(in the rows, 128 means zero)
Rotation paths and how fast each direction turns (degrees per step):
Each turn is a multiple of 5 degrees from 10 to 175, or 0.
Each row of a path follows its step; steps can be skipped.

step 0: [128 120 140 133 130 119 132 128 115 135 132 115 125 135 132 137 119 125
 121 123 127 134 123 122 140 136 131 133 135 121 130 125 128 118 126 130
 120 127 124 133 116 117 129 131 120 123 115 124 132 128 131 129]
step 1: [130 118 132 122 127 127 139 129 109 119 123 126 135 131 112 118 119 126
 132 125 128 132 124 126 131 133 126 128 134 123 132 130 130 119 122 124
 130 132 119 121 135 120 130 122 124 126 119 129 134 126 142 123]
step 2: [136 114 124 128 122 121 143 125 123 126 125 121 125 132 115 128 123 133
 133 121 128 130 136 123 139 132 130 136 121 135 122 129 125 126 133 132
 112 132 126 133 137 125 130 119 118 127 135 123 130 124 123 125]
step 3: [123 120 128 120 123 120 128 125 121 130 128 123 134 137 131 128 119 134
 129 123 134 116 126 135 145 135 132 136 120 121 135 126 130 119 128 132
 118 130 127 129 122 119 138 122 129 116 122 124 125 128 125 139]
step 4: [131 121 127 124 129 117 128 137 128 120 128 123 145 132 124 119 122 120
 135 121 125 141 121 123 139 131 134 127 121 125 126 135 126 128 123 129
 127 132 127 123 129 114 130 130 126 121 117 117 121 127 135 123]
step 5: [127 126 124 125 126 117 140 130 123 119 132 115 137 130 110 128 126 133
 126 126 130 131 125 126 140 128 125 125 116 133 131 131 135 132 124 120
 117 142 123 127 131 136 124 122 132 128 124 131 128 126 119 126]
step 6: [126 110 128 126 133 121 131 122 129 126 143 122 130 135 125 134 121 125
 128 121 132 120 134 124 143 128 130 134 125 140 131 131 125 125 126 126
 123 133 127 126 109 120 120 126 129 121 124 129 127 130 123 135]
step 7: [127 125 122 121 137 129 127 132 124 122 125 130 133 136 118 129 118 116
 135 121 135 135 127 130 132 127 130 125 133 122 130 123 136 122 125 118
 124 148 133 123 123 111 127 125 125 119 121 129 122 133 130 133]
step 8: [135 128 125 131 131 115 137 127 125 119 133 108 127 127 120 126 121 119
 128 126 133 133 133 127 130 136 132 120 126 126 123 122 128 133 139 122
 110 141 124 132 125 121 126 130 127 131 130 125 128 131 131 119]
step 9: [118 119 127 126 119 123 134 126 123 130 135 109 131 133 118 133 123 130
 126 128 134 113 130 126 137 131 135 122 131 125 129 125 130 115 128 126
 124 131 132 130 119 118 126 122 129 138 118 139 131 134 130 127]
Speeds:
[130 130 126 130 127 126 131 129 127 124 126 128 129 127 127 126 127 125
 128 128 126 129 130 130 125 128 128 126 130 126 127 129 129 128 126 128
 129 126 127 129 131 126 125 132 131 124 127 127 129 126 127 130] => 110
[127 126 133 128 126 130 126 127 128 131 126 127 133 128 130 129 126 128
 127 128 128 125 128 128 130 127 129 126 131 130 125 127 129 127 130 128
 129 128 128 130 126 127 127 130 129 125 128 129 129 126 125 131] => 115
[132 125 130 128 126 130 128 130 126 129 127 126 126 127 128 130 126 132
 128 129 128 129 128 132 128 129 129 128 130 126 128 129 128 128 129 132
 129 126 127 128 133 128 127 126 126 128 127 127 131 132 130 129] => 35
[127 129 129 131 126 129 129 126 125 128 130 127 130 127 124 128 129 129
 130 127 129 128 127 127 129 126 131 128 129 132 128 129 128 128 127 127
 129 127 127 129 128 131 125 127 130 132 124 127 130 126 132 128] => 90
